rotation ticks, each row followed by its count of ticks
The counts run from 0 to 277.
[133  85 159 113 107 115  92 138  90  92 124 158 118 138 102 149 103 124
 145 133 126 111 125 176 158 106 133 118 144 122 139 207 133 156 160 161
 118 115 173  96  95 107 126  96 137 140  98 107  97 101 112 153 143 116] => 18
[159 139 182 112 124 103  99 148  66 151 130 123 132  91 121 119 102 171
 135 166 118 153 179 100 161  95 139 138 164  85 125 128 125 109  98 107
  98 151 106 124  70 103 141 106 105 143 117 101 131 154 110 120 157 122] => 59
[115 148 205  93 137 133 123 152 125 106 141 149 136  83 155 105 110 136
 135 146 132 104 110 144 172 119 104  86 158 130 104 174 162 138 125  83
 112 164 151 104 125 107 113 117  93 109 132 115 102 139  90 189 141 136] => 241
[133  83 172  94  97  94 118 162 122 130 136 145 134 154 103 120 117 131
 134 151 101 122 176 111 123 101 149 117 150 136 147 147 180 134  90 129
 119 128 160 122  84  76 104  99  89 153 113  91 117 133 110 128 160 161] => 13
[117 149 187 135  75 120 176 143 148 132 151 188 145 152 135 108 131 136
 154 182 138 112 111 143 155 125 136 153 164 152 113 157 123 131 142 104
 128 109 156  90 148  92 124 110 129 161 150  95 114 162  89 123 165 108] => 236
[157 111 177 129 100 128 131 138 127 134 150 163 147 107 130 136 136 184
 140 156 130 105 135 134 206 118 156  94 124 102 124 141 133 125 119 115
 145 108 144 132  73  61 142 123 126 133  99 137 122  99  78  99 166 143] => 81
[150 152 222 114 113 116  82 152 105 109 124 131 126  89 104 111 111 133
 118 153 133  83  96 139 108 121 148 116 114 107 136 165 139 126 137 134
  90 153 133 133  98 124 115 100 107 122 124  65 109 138 113 157 150 105] => 37
[136 138 188 115 122 115  80 127  93 120 124 136 127 105  93 136 120 134
 142 133 131 137 111 147 124 100 138 105 145 142 120 205 135 161 166 140
  77 128 167 107 112 139 123  92 132 122  84 121 108  90 136 191 139  91] => 112
[140 132 210  98  96 143 115 137 134 135 134 172 140  70 105 136 162 166
 100 138 120 119 120 124 111 103 161  90 120 121 118 145 140 137 159 142
 110 117 139 134  91 105 147 114 102 126 131  73 111  97 101 124 203 135] => 176
[131 113 189  92 115 107  98 152  86 136 118 136 117  99 133 108  94 169
 128 137  93 139 170 133 158 124 138 137 177  81 141 132 147 117 102 117
 108 141 120 138  80  81 122  99 100 151 122  97 144 151  80  98 161 123] => 152
[161 106 155 116  93 136 154 118 109 111 124 174 118  71 127 134 110 152
 133 131 146 139 155 172 177 103 145 154 181 115 105 187  98 128 169 146
 135 103 142  78 118 132 159 108 134 133 119  92 112  86  99 148 179 120] => 249
[114 113 162 113 118 130 146 157 148 105 142 166 119 110 123  87 109 127
 124 172 118 119 132 122 164 100  98 153 170 107 125 211 145  89 123 119
 149 134 149  80 136 111 184 103 102 130 135 117 126 133 104 148 172 107] => 167
[175 122 208 136  97  88 104 150 123 112 126 137 143 106  86 128  76 152
 163 166 137  81  99 144 153 113 148 113 125 121 135 167 124 118 101 122
 113 129 143 132  88 108 122 108 123 116 108  93 108 129  93 160 103 133] => 35
[123 135 167 111  75 120 141 141 140 109 152 126 113 134  60 105 109 137
 171 158 122 125 148 115 117 113 130 123 131 135 142 182 168 110 146 126
 114  92 159  91 129 125 109  94  96 121 135  52  82 112 113 141 139 114] => 108
[111  98 157 121  86 121 129 147 127  89 163 151 110 154  86 111 100 121
 170 154 125 108 137 141 154 120 126 126 140 114 150 188 157 118 139 139
 137  88 163  74 119  96 107  90 125 130 124  63  78 105  98 135 149 118] => 16
[115 166 175 111 110 145 142 152 165 132 114 137 161 101 137 119 149 140
 120 163 144  97 140 104 163 121 149  74 117 143 110 181 183 139 131 136
 117 143 163  93 107 114 114 113  87 109  91 116 125  99 126 159 176 143] => 102
[136 165 187 101 105 138 140 128  73 143 147 132 114 105 112 104 129 178
 136 160 131 153 172 109 158 128 125 149 141  84 121 121 125 112 151 106
 107 109 121 107 105 113 108  96 107 142 141  74 108 135  99  88 173 100] => 61
[129 173 166 113  97 148 132 132 106 113 145 113 149 141 157 104 161 135
 127 205 138  89 140 112 157 128 126 152 107  96 158 171 149 120 138 137
 111 156 143  98 115 136 116  91 103 146 118  82 143 134 133 101 201 104] => 212
[194 110 189 123  99 111 102 142 107 121 143 143 142  80  87 133 128 164
 125 150 133 116 144 130 160 114 162 108 110  89 120 136 104 122 128 131
 122 115 127 119  73 100 157 103 134 107  97 101 102  70  96 114 167 138] => 267
[118 103 185  91  89 105 121 143 129 127 149 142 114 163  86 102 114 134
 137 149  90 126 160 115 112 112 137 117 139 127 147 151 182 138 116 124
 111 111 173 112  94  78  88  85  87 147 124  73 109 131 103 120 159 143] => 14
[125 111 162 106 139 112 128 154 113 148 113 178 114 102 105 109  85 143
 118 143 112 143 148 123 153  94 121 149 175 120 101 206 136 123 128 135
 129 136 162  98  87  91 171  88 104 142 109 152 128 139 111 146 168 113] => 169
[104 156 197 104 135 132 135 147 127 160 135 165 111  97  98  96  87 165
 140 125 118 142 139 122 166 132 129 113 139 125  95 170 140 132 137 108
 122  99 176  99  89  77 120  84  97 118 100 156 124 107  96 142 171 110] => 171
[163 131 187 110 108 109 111 145  85 113 124 174 160 150 135 118 128 123
 135 179 127  98 110 157 185 125  82 132 140 111 101 180 121 136 168 122
 126 161 151 122  84 107 116 112 115 153 127 140 114 179 106 134 122 127] => 146
[160 104 178 133  95  99 113 142 134 109 157 152 190 133 161 123 165 159
 165 167 107 155 125 118 194 114 107 109 191 122 120 146 136 100 115  88
  99 126  90 130 111  87 110 142 125 116 139 129 139 119 105 131 132 127] => 69
[144 140 206 106 114 112 142 128 135 143 136 165 155  84 145 120 162 138
 126 124 130 155 131 139 138 126 141 116 173 151  73 149 118 161 167 107
  88 114 164 102 128 105 100 111 116 107 118 134 131  84 113 168 189 125] => 252
[125  79 141  97  94 112 117 148 124 118  97 186 155 147 112 129 142 140
 147 136  95 161 160 137 158 107 101 100 180 130 105 199 186 133 165 159
 121 112 138 113  91  98 115 110  84 137 118 121 138 142 109 138 138 128] => 88
[185 153 169 119  97 122 174 107 125 119 129 101 172  73 147 114 112 153
 167 161 169 141 151 129 189 123 154 133 150 117 114 156 119 115 115 125
 101 117 142 101 136 149  99 101 109 102 119  93 134  76 114 140 145 138] => 45
[165 100 201 103  90 119  92 134  86 101 153 120 164 131 123 138 116 158
 166 170 122  84 115 152 153  87 138 118 132 109 154 160 147 144 117 124
  99 154 145 154  94 100 119 103 138 150 129  95 103 144  86 121 111 146] => 221
[148 164 176 118  90 129 102 125  88 118 128 109 144 142 139 105 156 147
 118 192 117  94 133 113 145 134 138 134  99  95 173 160 137 130 142 129
  99 147 136 122 100 143 105 100  96 147  99  87 175 134 142  99 187  99] => 211
[137 185 190 116 156 127 116 149 100 118 145 111 139  82 156 101 115 140
 136 177 147 120 136  99 198 128 105 116 143  94 106 175 144 110 119  84
 113 168 124  94 118 129 126 108  98  97 127 129 110 129 121 168 134 116] => 56
[141 111 212  93  96 129  78 132  77 100 152 127 146 129 128 126 127 153
 143 167 112  92 110 157 124  95 133 120 137 104 155 161 161 141 137 123
  91 156 150 147 108 109 114 101 130 153 140  79  96 151  91 129 132 128] => 222
[130 152 195 129  95 131 110 132 137 125 145 159 151  98 121 126 190 132
 111 148 133 151 139 104 121 120 147 115 148  99 111 146 135 108 173 148
  86 134 122  97 114 119 129 109 134 109 126  54  86  91 118 111 196  98] => 270
[116 148 166  97 117 147 153 141 137 107 134 147 160 127 161 118 160 130
 117 171 135 106 144 122 185 127 119  84 121 130 123 175 180 149 142 125
 129 149 173  84 103 100  91 112  83 130 102 129 124 108 125 152 187 160] => 9
[111 136 182  91 100 146 138 127 108 123 140 140 101 111 132  91 111 166
 143 140 116 135 166 146 162 142 136 156 156  80 136 138 142 114 149 118
 123 102 147 109 115  95 103  90 106 140 139  75 125 128  79  85 187 104] => 154
[105 113 176 106  85 111 131 149 128 105 166 142 108 162  89  97 116 129
 153 157 109 115 154 125 121 123 126 122 133 124 151 163 169 126 133 119
 120  96 175  91 119  90  89  95 113 136 137  62  86 116  99 124 156 124] => 15
[124 166 160 173  94 106 122 148 130 146 159 165 122 132  82 122 129 138
 147 182 139 122 125  97 158 125 142 134 113 120 132 185 105 103 147 122
 127  82 134  71 107 108 153 100 136 120 101 109 117 105 135 137 175  68] => 190
[159 162 190 138  98 100 138 141 113 128 165 118 160 133 102 118 106 140
 191 186 154 121 141 110 185 119 132 106 126 136 113 144 135 127 116  91
 100 120 144  99 116 108  87 101 128 111 112 108  74 124 110 157 102 137] => 126
[135 132 171 125 106 138 141 138 131 146 164 153 144 110 132 125 125 180
 162 159 136 122 137 121 223 133 151  98 131  99 123 137 137 126 115  98
 140 100 148 104  84  63 125 114 130 118 101 147 120  96  78 106 167 126] => 80
[119 102 156 120 126 118 135 165 134 126 123 172 116 109 121 102  93 127
 122 163 118 127 135 120 164  92 111 148 183 116 117 223 142 101 116 139
 149 142 148  85 116 105 188  93 116 139 126 140 127 135 106 150 162 113] => 168
[144 121 178 103  79 102 120 152 140 142 123 137 133 133  69 123 116 154
 143 152 102 142 169 103  96  98 154 111 142 149 138 159 183 124 109 145
  96 120 151 134  88 106 118  96  73 137 118  65 120 136 117 140 154 140] => 106
[182 123 157 105  99  92 120 125 118 125  94 158 187 142 105 115 165 131
 140 150 114 165 158 109 159 129  96 105 151 125 102 188 150 113 185 157
  94 124 129 119  80 135  93 107  76 111  97 124 138 110 146 132 135 118] => 274
[156 133 197 104  98 108 132 155 143 101 155 167 125 111 112  80 154 103
  99 179 110 109 124 111 110 128  87 135 128 115 115 169 136 100 142 103
 128 142 140  93 113 127 142 118  70 113 149  90 125 128 122 159 180 121] => 258
[113 124 145 146  82 120 126 142 128 128 141 177 135 161 136 127 163 144
 136 181 126 112 130 128 187 127 143 118 147 122 156 171 118 128 150 118
 127  97 127  66 109  87 131 117 141 159 102 117 140 122 127 112 198  81] => 5
[113 144 198 109  93 146 133 146 155 131 137 170 137  88 118 125 175 151
 109 143 123 132 121 115 112 101 156  96 141 126 108 151 151 125 166 141
 105 121 126 108 123 104 137 125 111 122 141  48 102  97 107 134 208 116] => 177
[125 170 202 124 117  91 151 155 145 148 129 143 156 132  97 102 102 115
 157 155 144 138 124 110 142 126 134 123 136 163  86 177 152 151 136 124
  88 122 186 103 123 101  77  77 106 124 108 123 103 122 115 161 124 129] => 32
[139 130 146 137  82 123 174 142 162 110 121 138 156 123 142 104 129 104
 137 181 152 106 142 122 153 102 154 167 154 138 135 207 139 106 123 168
 133 135 166  74 136 139 139  90 113 139 118  71 131 108 124 140 170 133] => 28
